Each row is where one point has got to under a steady rotation. How many steps took it there?
The counts run from 0 to 321.
[142 148 149 146 123 155  79 108 122 111 150 143 104 122 145  93 170  92
 134 176 126 159 111 122 180 124 116  98 117 138 127 143 113 167 177  97
 130  88 154 106 164 124 154  90 142 134 137 164  80 169 119  93 142 161
 174 158 151 101 145  99 133 122 151 140 108 128 125 110 163  92 110] -> 12
[103 145 160 100  93 137  74 109 142 112 165 133 130  89 154 117 204  92
 113 157 107 126 138 132 153 115 142 107 109 129 113 158 109 139 174  90
 153 102 123 104 138 113 142  91 148 118 143 171  75 158 101  90 139 148
 151 173  99 105 138 129 134 142 145 162 115 147 145 112 148 100  98] -> 147
[133 149 116 111 109 164  77 113 148 101 122 146 103 133 159 130 148  94
 117 155 103 145 136 112 153  88 118 101 118 121 126 149  85 148 166  82
 136 110 151 104 157 126 169  87 125 135 119 203  61 153 137  85 158 148
 169 167 140 122 149 115 126 132 146 135 105 147 137 123 151  98  88] -> 302
[ 94 140 171 141 100 163  83  95 122  90 158 113 108 120 160  86 210 141
  99 156 132 132 122 106 155 149 135 121 103 128 127 153 123 173 171 110
 131  97 127 131 157 112 109  96 146 124 138 147  90 146 123 132 146 146
 162 179 116 107 137 112 153 131 152 171 104 132 126 119 166 107  96] -> 250
[109 160 169 115 142 164  72  89 157  90 130 127 107 141 134 114 176 133
  98 155 127 149 106 105 171 135 115 115  99 125 134 126 124 167 130 138
 138  99 107 138 146 129 114 115 159 148 133 140 104 121 122 107 163 141
 158 174 139 112 139 101 192 140 141 154 135 139 131  91 185 108  71] -> 274
[109 115 170 134 100 139  74 107  98 108 148 137 119 125 188 136 185 144
 125 183 144 121 116  99 175 116 114  98 137 147 113 170 136 145 150  89
 139  91 138 129 133 103 130  68 124 126 143 166  98 172 113 129 117 148
 161 173  86 111 147 115 150 131 169 156 113 163 134 120 149  93 101] -> 246
[158 132 137 127 142 158  62 122 178  96 117 135  83 157 141 139 131 114
 120 163 116 132 145  90 163 105  98 110 125 109 134 132  92 153 124 109
 130 108 128 127 153 120 128  90 112 150 114 175  92 138 119  78 166 144
 166 178 132 107 138 110 177 147 138 128 123 174 153 109 182 107  71] -> 298
[128 140 161 106 128 123  73 116 168  99 128 101 138 115 202 170 188 124
 113 148 136 158 152 121 153 104 150 120 103 117  99 183 128 136 179  92
 122  70 136 124 113 125 150  96 135 122 132 184 114 142 103 113 139 141
 133 168 111 130 126 124 129 107 150 188 118 140 113 115 163  99 101] -> 46
[126 132 159 134 137 165  66 123 128  98 127 134 109 145 132  78 193 128
 138 164 130 149 124 100 188  97 112 101 141 136 114 131 111 153 161 107
 157  97 136 124 149  98 151  92 121 123 171 148 126 156 102  73 127 159
 191 149 124 116 147  86 144 131 134 148 106 102 126 126 168 102  82] -> 16
[174 145 139 139 147 167  55 153 154 121 117 122 124 131 175 145 162 105
 136 169 126 162 112 112 157  83 130 103 128 107 131 171 132 140 143  98
 133  75 129 108 158 120 150  76 114 129 129 161  88 149 139 116 123 150
 147 188 129 100 119 122 151 143 142 119 117 155 121 103 168  89  87] -> 300
[116 149 160  90 154 172  71 116 128  76 110 124 139 131 162 112 163 149
 109 131 155 148 122 101 175 109 124 134 129 147 105 130 135 149 130 109
 150  91 116 112 129 123 124  89 150 138 139 153 133 176 113  79 151 156
 183 163 110 110 126  73 164 151 150 146 137 118 128  89 176 123  80] -> 176
[ 81 121 150 108 108 157  66  87 148  94 123 141 131 115 123  98 194 122
 113 154 144 162 107 104 156  92 116 116 112 159 112 123 112 145 137 126
 161 102 118 103 132 124 142 112 171 126 148 146  81 166 114  97 156 155
 173 160 124 110 175  91 144 152 146 134 117 127 129 107 173 125  98] -> 171
[142 134 165 129 108 150  69 115 135 123 127 127 129 113 148 117 189 107
 112 159 143 144 141 102 166 123 124 116 136 107 115 158 145 145 137  96
 164  66 123 131 132 106 133  71 132  97 127 167 103 130 104 106 135 177
 143 182 101 103 125 120 135 131 146 127 121 147 117  96 182  81  99] -> 242
[171 143 144 139 158 139  47 124 185 108 117 124 110 120 197 155 152 123
 134 161 149 160 144 124 161  86 135 115 120 113 130 162 110 147 160 100
 104 114 154 103 155 142 158 103 147 138 143 159 113 140  96 104 160 149
 144 163 121 111 151 112 135 124 118 164 122 152 124 126 181  98  88] -> 202
[107 130 179 154 126 166  78 114 145  71 138 113 119 140 176 119 192 172
 114 162 155 131 121 118 145 125 133 128 106 135 113 166 129 161 165 106
 123  90 117 135 141 116  97  96 132 121 145 147 104 173 144 160 146 123
 163 186 105 111 151 124 154 129 148 184 102 129 129 129 162 123  88] -> 251
[ 96 132 146 106 119 161  64 123 160  87 132 125 124 140 153 106 177 123
 131 145 129 151 111  87 166  62 115 116 134 140 122 131  81 146 150 126
 160 130 109  90 148 110 152 120 134 142 164 154  89 152 127  87 131 147
 177 144 135 129 182 101 144 153 143 148 112 122 149 123 165 109  74] -> 93
[139 109 168 123 113 140  76 122 136 111 148 103 116 129 145 120 201  86
 155 182 124 127 123 119 168 140 103 101 131 136 130 175 125 153 178 113
 154  86 139 114 134 114 147  85 129 128 141 157 113 153 108  79 129 154
 156 159 109  86 127 141 161 118 129 142 115 155 113 108 152 112  95] -> 127
[121 135 168 117 149 129  51 123 167  86 121  98 157 113 212 170 180 145
  98 142 144 145 136 118 161  90 141 118 124 133 104 153 141 136 149 102
 138  94 117 121 122 119 136  94 142 113 135 164 123 128 106 126 135 149
 139 168  91 126 136 110 152 118 149 181 136 146 127 104 166 108  96] -> 259
[105 123 173  92 106 147  89 133 173 101 116 108 136 143 182 186 175 134
 130 157 139 152 127 109 153  88 116 145 125 143 106 188 103 151 148  95
 161  84 118 128 119 138 140 106 143 137 120 183  86 156 148 144 151 133
 168 175  95 110 162 138 148 106 147 150 119 145 127 121 162 121  79] -> 264
[144 140 160 131 159 150  66 130 143  79 149 101 104 147 179 160 176 122
 126 140 117 132 141 113 187 117 132  94 136  99 119 142 113 167 199 111
 107  90 124 113 136  93 118 100 105 142 134 150 138 140 102 113 146 134
 159 164 128 104 135 132 162 115 141 163 115 156 138 112 169 102  84] -> 316
[126 162 173 114 160 174  71 125 160 102 122 118 132 146 158 138 179 140
  99 158 138 147  96 115 163 141 129 119 104 122 126 152 148 160 143 133
 132  71 110 126 147 143 112 109 149 154 128 141 108 131 148 121 151 135
 154 180 134  90 120 110 186 135 154 147 135 133 119  81 172 121  73] -> 275
[145 121 153 133 117 181  93 134 162  90 100 119 115 139 153 160 167 116
 138 156 144 154 109 117 145  97 110 140 132 138 131 177 102 155 147 115
 124  80 138 103 142 143 145  91 151 132 124 174  83 177 166 136 161 149
 167 187 106  88 150 141 149 107 129 111 104 166 124 109 158 139  77] -> 186
[124 139 132 115 140 160  59 104 168  76 119 122 137 130 159 122 176 117
 104 131 102 148  98  93 165  78 117 109 123 126 137 119 113 152 121 133
 152 101 104 119 149 106 145 103 121 122 134 163 106 123  90  93 157 151
 161 173 117 121 148 100 168 168 140 128 132 154 141  63 163 108  85] -> 81
[141 147 140 126 122 157  78 135 121  96 157 142  80 130 169 132 166 103
 122 166 114 142 143 105 169 104 111  90 120 118 121 148  93 155 171  85
 104 112 164  96 164 116 156  85 130 139 129 174  86 143 107  91 129 157
 175 162 133 111 157 104 145 131 157 153 113 156 135 133 160 104  92] -> 303
[135 114 128 147 132 157  83 119 156  92 114 128 107 166 162 126 175 130
 152 174 134 159 126 110 168  88 103 106 115 149 120 160  98 167 192 105
 125  95 126 124 135 112 145  98 117 136 151 163  92 198 144 133 154 118
 182 153 129 106 164 121 147 116 121 156  91 117 129 137 147 127  97] -> 14
[106 124 157  78 138 144  69 114 151  99 129 137 128 136 143 167 173 118
  92 162 132 138 155 101 174 105 115 108 134 146 102 137 123 137 129 121
 166 102  94 122 115 116 117  98 144 129 124 160  92 160 114  95 147 129
 168 175  89  97 158 111 162 138 163 136 136 180 144 101 174 112  84] -> 163
[129 164 163 142 121 174  82 142 136  94 150 112  99 148 143 107 195 123
 137 141 132 163 124 109 153 103 144 121 115  96 125 166 105 154 194 100
 136  93 135  93 160 114 142  86 118 121 154 143 106 154 135 110 131 150
 173 165 137 123 136 127 130 132 144 155 101  94 121 142 169 106  72] -> 308
[ 97 155 176 115 135 159  63 103 145  92 133 116 145 119 167 100 188 155
  98 141 136 127 124  98 157 120 150 133 127 112 116 135 127 138 127  93
 157  83 109 134 145 109 110 101 142 114 145 140 117 138  99  94 136 158
 160 174 104 118 122  88 162 152 149 161 133 116 135 105 185  87  92] -> 254
[125 174 140 101 154 156  76 124 166  88 107 140 112 127 188 127 151 113
 108 136 105 123 149 108 169  96 140 107 138 118 117 147 103 132 159  82
 144 121 139 115 157 147 150  98 132 152 149 192 101 153 140  63 154 156
 165 160 111 126 134  94 139 141 132 151 124 151 146  86 159 106  60] -> 200
[114 162 187 118 138 150  60 102 161  88 145 107 119 127 164 109 174 150
 102 149 151 132 152 104 170 130 144 118 121  97 111 144 132 133 159  86
 140  82 125 141 135 115 109 102 128 126 138 155 141 128  99  83 149 147
 144 161 119 126 120 103 154 140 139 183 124 128 132 128 186  89  81] -> 41
[130 147 146 141 130 168  78  89 136  81 131 121 111 133 164 118 192 151
 136 136 142 152 121 121 151 124 149 113 102 101 118 160 118 157 189 105
 105  82 131 123 115 118 109  63 109 119 160 165 148 160  90 113 154 125
 145 179 122 136 138 113 133 153 134 176 103 145 117 114 146 106  87] -> 136
[146 107 143 124 108 129  61  87 177 104 144 118 101 131 143 118 170  79
 150 178 120 129 141 111 171 122  92 106 128 140 145 146 109 145 172 112
 158 100 144 124 138 111 146  95 143 136 139 165 103 146  89  69 148 144
 165 163 102  92 135 132 164 126 115 148 123 166 137 113 165  98 106] -> 126
[115 139 173 118  93 136  83 128 138  97 167 117 112  99 161 136 205 110
 117 153 138 154 139 141 154 125 150 119 105 126 102 175 114 148 185  92
 115 101 140 103 137 118 130  73 143 113 148 159  93 162 100 124 133 148
 148 177 104 109 153 128 117 127 159 180 110 133 125 126 155 118  95] -> 148
[105 127 172 109 102 169  84 112 170 100 133 122 141 114 135 132 192 145
 129 136 151 161 102 124 146 109 169 144 106 118 109 166 109 134 168 113
 155  73  92 112 125 127 122  90 140 105 158 135 111 179 126 135 155 129
 156 179 116 115 130 131 130 151 139 161 102 101 131 123 180  99  83] -> 153
[ 82 154 152 103 129 158  77  98 171  83 119 125 109 146 159 109 182 141
 107 139 116 112 159 105 165 119 128 116 117 113 110 128 116 130 159  92
 167  97 104 152 129 113 111 107 123 132 146 171 117 137 115  76 160 134
 159 152 107 146 129 106 143 135 127 177 118 118 147 125 171  95  78] -> 40
[150 129 134 140 138 135  60 115 205 105 124 123 109 119 174 140 149 110
 145 163 126 139 136 126 162  83 117 112 124 124 148 149  94 147 160 113
 125 116 134 105 167 146 152 113 156 157 140 167  92 155 117  92 173 139
 159 157 117  95 163 126 148 118 107 152 116 163 146 128 181  98  91] -> 203
[121 131 141 113 110 173  91 110 162 114 115 142 104 162 130 161 154  97
 152 173 128 136 118  93 163 108 111 113 132 129 120 164  90 148 184 103
 148  79 122 108 133 135 154 123 136 160 138 181  94 176 158  99 145 123
 175 166 142  88 153 145 148 118 140 125  96 156 143 120 168  97  74] -> 109
[106 132 173 111 110 148  80 121 164 117 139 143  90 137 132 130 158 119
 154 163 134 135 137  98 188 107 119 114 142 115 125 139  59 156 151 114
 140 126 155 126 153 136 147 107 142 146 147 158 113 161 102  76 161 157
 178 155 125 116 168 122 134 122 134 139 110 128 146 132 176  96  68] -> 208
[160 140 149 157 138 154  71 121 139  93 144 101 117 129 181 129 183  93
 121 153 110 130 130 113 173 126 119  97 135 108 127 152 128 172 191 112
 116  73 130 132 144  95 133  87 120 117 129 169 116 137 115 122 156 153
 159 168 119  89 125 147 149 106 125 147 110 167 130  98 176 102 103] -> 25
[ 95 137 171 101 120 163  96  88 142  78 155 138 111 111 142 134 162 133
 112 131 123 131 124 113 168 147 147 138 118 132 105 122  96 165 169  93
 134  97 114 131 124 117 106  94 141 147 139 150 119 182  99 107 160 115
 173 174 113 114 131  99 155 144 162 178 129 127 159 103 178 103  82] -> 155
[ 96 161 137 110 124 181  92  84 148 113 120 154 119 135 148 125 176 116
 144 131 102 142 106 104 174 109 146 102 124 121 119 147  70 146 185 105
 147 100 136 138 124 144 148 103 127 141 165 169 119 177 123  78 159 126
 178 147 141 124 144 109 120 134 123 144  98 114 152 105 154  92  63] -> 212
